Here are some points, one per row:
[-1.1 -0.8  0.   0.7  1.2  0.7 -0.5 -1.2 -1.2 -0.5  1.   1.6  1.4  0.5
 -0.8 -1.1 -0.9  0.2  0.5  0.9  0.5 -1.2 -1.5 -1.8]
[ 0.2 -0.7 -1.6 -1.  -0.5 -0.1  0.7  1.   0.5 -0.6 -1.4 -1.1 -0.5  0.1
  1.   2.3  1.4  0.8  0.1 -0.7 -0.4  0.5  0.8  1.1]
[ 1.3  1.2 -0.1 -0.4 -0.4  0.2  1.3  2.1  2.3  0.7 -0.8 -1.  -0.8 -0.6
 -0.2  0.7 -0.6 -1.2 -1.7 -1.7 -0.3  1.   1.1  0.6]
[ 0.9 -0.1 -0.7 -1.4 -0.8 -0.1  0.5  0.7  0.1 -1.  -1.2 -1.2 -0.4  0.8
  1.3  1.4  0.7  0.1 -0.7 -0.2  0.1  0.2  0.8  0.5]
[ 0.4 -0.4 -1.  -1.3 -1.2 -0.6  0.3  0.5  0.4  0.1 -0.9 -1.5 -1.3 -0.8
  0.4  1.1  2.   1.7  1.3  0.3 -0.6 -0.4 -0.3  0.4]
[ 0.8  0.1 -0.1 -0.1  0.7  1.9  1.9  1.1 -0.2 -0.6 -0.6 -0.6 -0.2  0.4
  0.3 -1.7 -1.5 -2.1 -1.4 -0.2  0.5  0.6  0.3 -0.5]
[-1.1 -1.1 -0.5  0.4  0.9  0.9  0.1 -0.7 -1.2 -1.  -0.1  0.9  1.5  1.4
  0.7 -0.3 -0.8 -0.7 -0.2  0.5  0.9  0.7  0.1 -0.8]
[ 0.  -0.6 -1.2 -1.2 -1.1 -0.7  0.1  0.5  0.7  0.4 -0.4 -1.  -1.5 -1.6
 -1.   0.1  1.3  1.9  2.3  1.7  1.   0.5 -0.4 -0.4]
[-1.1 -0.9 -0.4  0.4  1.   0.9  0.4 -0.5 -1.  -1.2 -0.6  0.3  1.4  1.4
  1.2  0.6 -0.4 -0.7 -0.6 -0.1  0.5  0.9  0.7  0.2]
[-0.6  0.4  1.2  1.2  0.5 -0.6 -1.1 -0.5  0.7  1.7  1.7  0.9 -0.4 -1.3
 -1.3 -0.3  0.4  0.7  0.1 -0.7 -1.6 -1.7 -0.9  0.2]
[ 1.1  0.6 -0.1 -1.1 -1.8 -1.4 -0.8 -0.4  0.1  0.8  0.2 -1.  -1.4 -1.4
 -0.5 -0.4  1.4  1.7  2.1  1.5  0.2 -0.3 -0.7 -0.3]
[-0.9  0.   0.8  1.2  1.3  0.3 -0.8 -1.  -0.8 -0.5  0.9  1.8  1.5  1.
 -0.4 -0.6 -1.1 -0.3  0.1  0.8  1.1  0.3  0.  -1. ]
[-0.2  0.9  1.3  1.1  0.  -0.9 -1.  -0.4  0.9  1.9  1.8  1.  -0.2 -1.2
 -1.2 -0.7  0.3  0.7  0.6 -0.4 -1.3 -1.6 -1.4 -0.3]
[-0.1  1.   1.5  1.  -0.5 -0.9 -0.8  0.   1.1  2.3  1.7  0.3 -0.9 -1.1
 -0.4 -0.5  0.6  0.1 -0.1 -1.2 -1.9 -1.1 -0.4  0.7]
[-0.3 -0.9 -0.9 -0.9 -0.2  0.5  0.6  0.1 -0.6 -1.  -1.2 -1.   0.   1.1
  1.8  1.   0.9 -0.1 -0.6 -0.5 -0.2  0.3  0.8  0.8]
[ 1.3  1.4  0.4 -0.4 -0.4  0.2  1.3  2.1  1.9  0.4 -0.8 -1.  -0.7 -0.2
 -0.1  0.1 -1.1 -1.5 -1.7 -0.9  0.4  0.9  0.7 -0.2]
[-1.2 -0.7  0.5  1.1  0.8  0.2 -0.5 -1.3 -1.3  0.5  1.5  1.9  1.3  0.5
 -0.5 -1.6 -0.7 -0.1  1.   1.   0.  -0.6 -1.6 -1.5]
[-1.2 -0.6  0.4  1.1  1.1  0.2 -1.1 -1.3 -0.4  0.7  1.9  1.6  0.4 -0.7
 -1.3 -1.   0.   0.7  0.6 -0.2 -1.  -1.9 -1.3 -0.5]
[ 1.1  1.4  1.4  0.7  0.  -1.  -1.7 -1.8 -1.5 -1.2 -0.4  0.2  0.2 -0.1
 -0.7 -0.8 -1.4 -0.9 -0.6  0.4  1.4  1.8  2.3  2.1]
[ 0.7 -0.1 -0.8 -1.4 -1.2 -0.8 -0.1  0.4  0.6  0.1 -0.6 -1.4 -1.5 -1.
  0.   1.1  1.8  1.9  1.2  0.4 -0.3 -0.7 -0.3  0.4]
[-1.  -1.1 -0.4  0.2  1.   0.9  0.3 -0.5 -1.2 -1.1  0.   1.   1.6  1.4
  0.4 -0.4 -1.  -0.5 -0.1  0.8  0.9  0.2 -0.3 -1.1]
[-0.7 -1.1 -0.6 -0.1  0.9  1.   0.4 -0.3 -1.1 -1.4 -0.2  0.9  1.5  1.4
  0.3 -0.3 -1.  -0.4 -0.2  0.8  1.   0.2 -0.4 -1.2]
[ 1.5  1.3  0.4 -0.7 -0.5  0.2  1.1  1.9  1.9  0.6 -0.5 -1.2 -1.  -0.6
 -0.1  0.2 -0.5 -1.  -1.9 -1.5 -0.6  0.   0.9  0.7]
[ 0.9  1.4  0.9 -0.1 -0.7 -0.4  0.8  1.8  2.   1.1 -0.3 -1.  -0.9 -0.4
  0.1  0.1 -0.6 -1.5 -1.7 -1.2 -0.3  0.9  0.9  0.2]
[-0.5 -1.1 -1.1 -0.7  0.3  0.8  0.6  0.4 -0.2 -1.2 -1.5 -1.   0.   0.7
  1.2  1.8  0.8  0.4 -0.6 -0.5 -0.1  0.   0.8  0.8]
[-1.1 -1.3 -1.4  0.   0.3  0.8  0.6 -0.1 -0.8 -0.8 -0.7  0.5  1.2  1.6
  1.4  0.7 -0.3 -1.1  0.  -0.2  0.6  1.8  0.7  0. ]
[ 0.7  1.3  1.4  1.1  0.2 -0.7 -1.5 -2.  -1.9 -1.3 -0.7  0.   0.3  0.2
 -0.2 -1.  -1.1 -1.3 -0.8  0.2  1.   1.9  2.2  2.3]
[ 0.5 -0.4 -0.8 -1.4 -0.7 -0.2  0.4  0.8  0.4 -0.6 -1.1 -1.4 -1.3 -0.2
  0.5  1.6  1.7  1.7  0.3  0.  -0.4 -0.9  0.2  0.7]
[-0.7 -1.1 -1.7 -0.5 -0.2  0.5  0.8  0.5  0.  -0.7 -1.4 -0.8  0.   0.7
  1.5  1.9  1.1  0.2  0.  -0.9 -0.3  1.   1.   1.1]
[-1.1 -1.1 -1.1 -0.1  0.4  0.9  0.4 -0.4 -1.  -1.1 -0.6  0.3  1.2  1.4
  1.3  0.4 -0.4 -0.9 -0.3 -0.1  0.8  1.   0.6 -0.3]
[-0.1  0.9  1.2  1.2  0.2 -0.8 -1.1 -0.1  1.1  1.8  1.9  1.3 -0.3 -1.
 -1.4 -0.4  0.1  0.8  0.7 -0.3 -1.  -1.4 -1.2 -0.6]
[ 0.8  0.1 -0.6 -1.2 -1.8 -1.3 -0.1  0.1  0.2  0.8 -0.1 -1.2 -1.4 -1.3
 -0.1  0.1  1.7  1.6  2.1  1.2 -0.2 -0.2 -0.8  0. ]
[ 0.3  1.3  1.6  0.8 -0.2 -0.8 -0.8  0.2  1.3  1.7  1.7  0.6 -0.7 -1.3
 -1.1 -0.5  0.4  0.7  0.1 -0.6 -1.4 -2.  -1.2 -0.2]
[ 1.3  0.7 -0.4 -0.5  0.2  1.2  1.9  1.9  1.2 -0.4 -1.  -0.7 -0.2 -0.1
 -0.3 -0.4 -1.7 -1.7 -1.3 -0.4  0.8  0.9  0.4 -0.6]
[-0.9  0.2  1.1  1.4  0.7 -0.3 -1.1 -0.9  0.   1.2  1.9  1.6  0.6 -0.5
 -1.2 -1.  -0.2  0.5  0.8  0.4 -0.6 -1.3 -1.7 -1.1]
[ 0.4 -0.4 -1.2 -1.2 -1.  -0.3  0.5  0.7  0.6 -0.2 -1.2 -1.4 -0.9 -0.2
  1.   1.9  1.6  1.   0.3 -0.5 -0.6  0.2  0.5  0.9]
[-1.  -1.   0.   0.5  1.   0.7 -0.2 -1.2 -1.5 -0.4  0.9  1.5  1.5  0.8
 -0.2 -1.5 -0.9 -0.3  0.6  1.1  0.3 -0.8 -1.5 -1.6]
[-0.6 -1.2 -1.2 -0.2  0.7  0.9  0.4 -0.4 -0.8 -1.  -0.4  0.9  1.6  1.1
  0.3 -0.1 -0.9 -0.5  0.2  0.6  0.9  0.5 -0.6 -1.4]
[-0.1  1.2  1.6  0.9 -0.3 -0.9 -0.9  0.   1.2  2.   1.7  0.1 -0.8 -1.2
 -0.7 -0.3  0.5  0.4 -0.4 -1.3 -1.6 -1.6 -0.5  0.5]
[ 1.1  1.5  2.   0.7  0.  -0.9 -1.4 -2.  -2.2 -1.1  0.   0.2  0.3  0.2
 -0.8 -2.  -1.5 -0.9  0.   1.9  1.9  1.6  1.4  1.1]
These points spread out most along one direction. Where along it does each point below lie, from 0 to 99? The average is 50, and the first point in the table lies past the average. One standard deviation of the points above along it is 16.
[-0.1  1.2  1.6  0.9 -0.3 -0.9 -0.9  0.   1.2  2.   1.7  0.1 -0.8 -1.2
 -0.7 -0.3  0.5  0.4 -0.4 -1.3 -1.6 -1.6 -0.5  0.5] 59
[-1.1 -1.3 -1.4  0.   0.3  0.8  0.6 -0.1 -0.8 -0.8 -0.7  0.5  1.2  1.6
  1.4  0.7 -0.3 -1.1  0.  -0.2  0.6  1.8  0.7  0. ] 45
[ 1.1  1.5  2.   0.7  0.  -0.9 -1.4 -2.  -2.2 -1.1  0.   0.2  0.3  0.2
 -0.8 -2.  -1.5 -0.9  0.   1.9  1.9  1.6  1.4  1.1] 63
[-1.  -1.   0.   0.5  1.   0.7 -0.2 -1.2 -1.5 -0.4  0.9  1.5  1.5  0.8
 -0.2 -1.5 -0.9 -0.3  0.6  1.1  0.3 -0.8 -1.5 -1.6] 73
[-0.6  0.4  1.2  1.2  0.5 -0.6 -1.1 -0.5  0.7  1.7  1.7  0.9 -0.4 -1.3
 -1.3 -0.3  0.4  0.7  0.1 -0.7 -1.6 -1.7 -0.9  0.2] 66
[-1.  -1.1 -0.4  0.2  1.   0.9  0.3 -0.5 -1.2 -1.1  0.   1.   1.6  1.4
  0.4 -0.4 -1.  -0.5 -0.1  0.8  0.9  0.2 -0.3 -1.1] 60
[-0.7 -1.1 -1.7 -0.5 -0.2  0.5  0.8  0.5  0.  -0.7 -1.4 -0.8  0.   0.7
  1.5  1.9  1.1  0.2  0.  -0.9 -0.3  1.   1.   1.1] 30
[ 1.1  0.6 -0.1 -1.1 -1.8 -1.4 -0.8 -0.4  0.1  0.8  0.2 -1.  -1.4 -1.4
 -0.5 -0.4  1.4  1.7  2.1  1.5  0.2 -0.3 -0.7 -0.3] 47
[-0.5 -1.1 -1.1 -0.7  0.3  0.8  0.6  0.4 -0.2 -1.2 -1.5 -1.   0.   0.7
  1.2  1.8  0.8  0.4 -0.6 -0.5 -0.1  0.   0.8  0.8] 33
[-0.1  0.9  1.2  1.2  0.2 -0.8 -1.1 -0.1  1.1  1.8  1.9  1.3 -0.3 -1.
 -1.4 -0.4  0.1  0.8  0.7 -0.3 -1.  -1.4 -1.2 -0.6] 68
[ 1.3  0.7 -0.4 -0.5  0.2  1.2  1.9  1.9  1.2 -0.4 -1.  -0.7 -0.2 -0.1
 -0.3 -0.4 -1.7 -1.7 -1.3 -0.4  0.8  0.9  0.4 -0.6] 37
[-1.1 -0.8  0.   0.7  1.2  0.7 -0.5 -1.2 -1.2 -0.5  1.   1.6  1.4  0.5
 -0.8 -1.1 -0.9  0.2  0.5  0.9  0.5 -1.2 -1.5 -1.8] 75
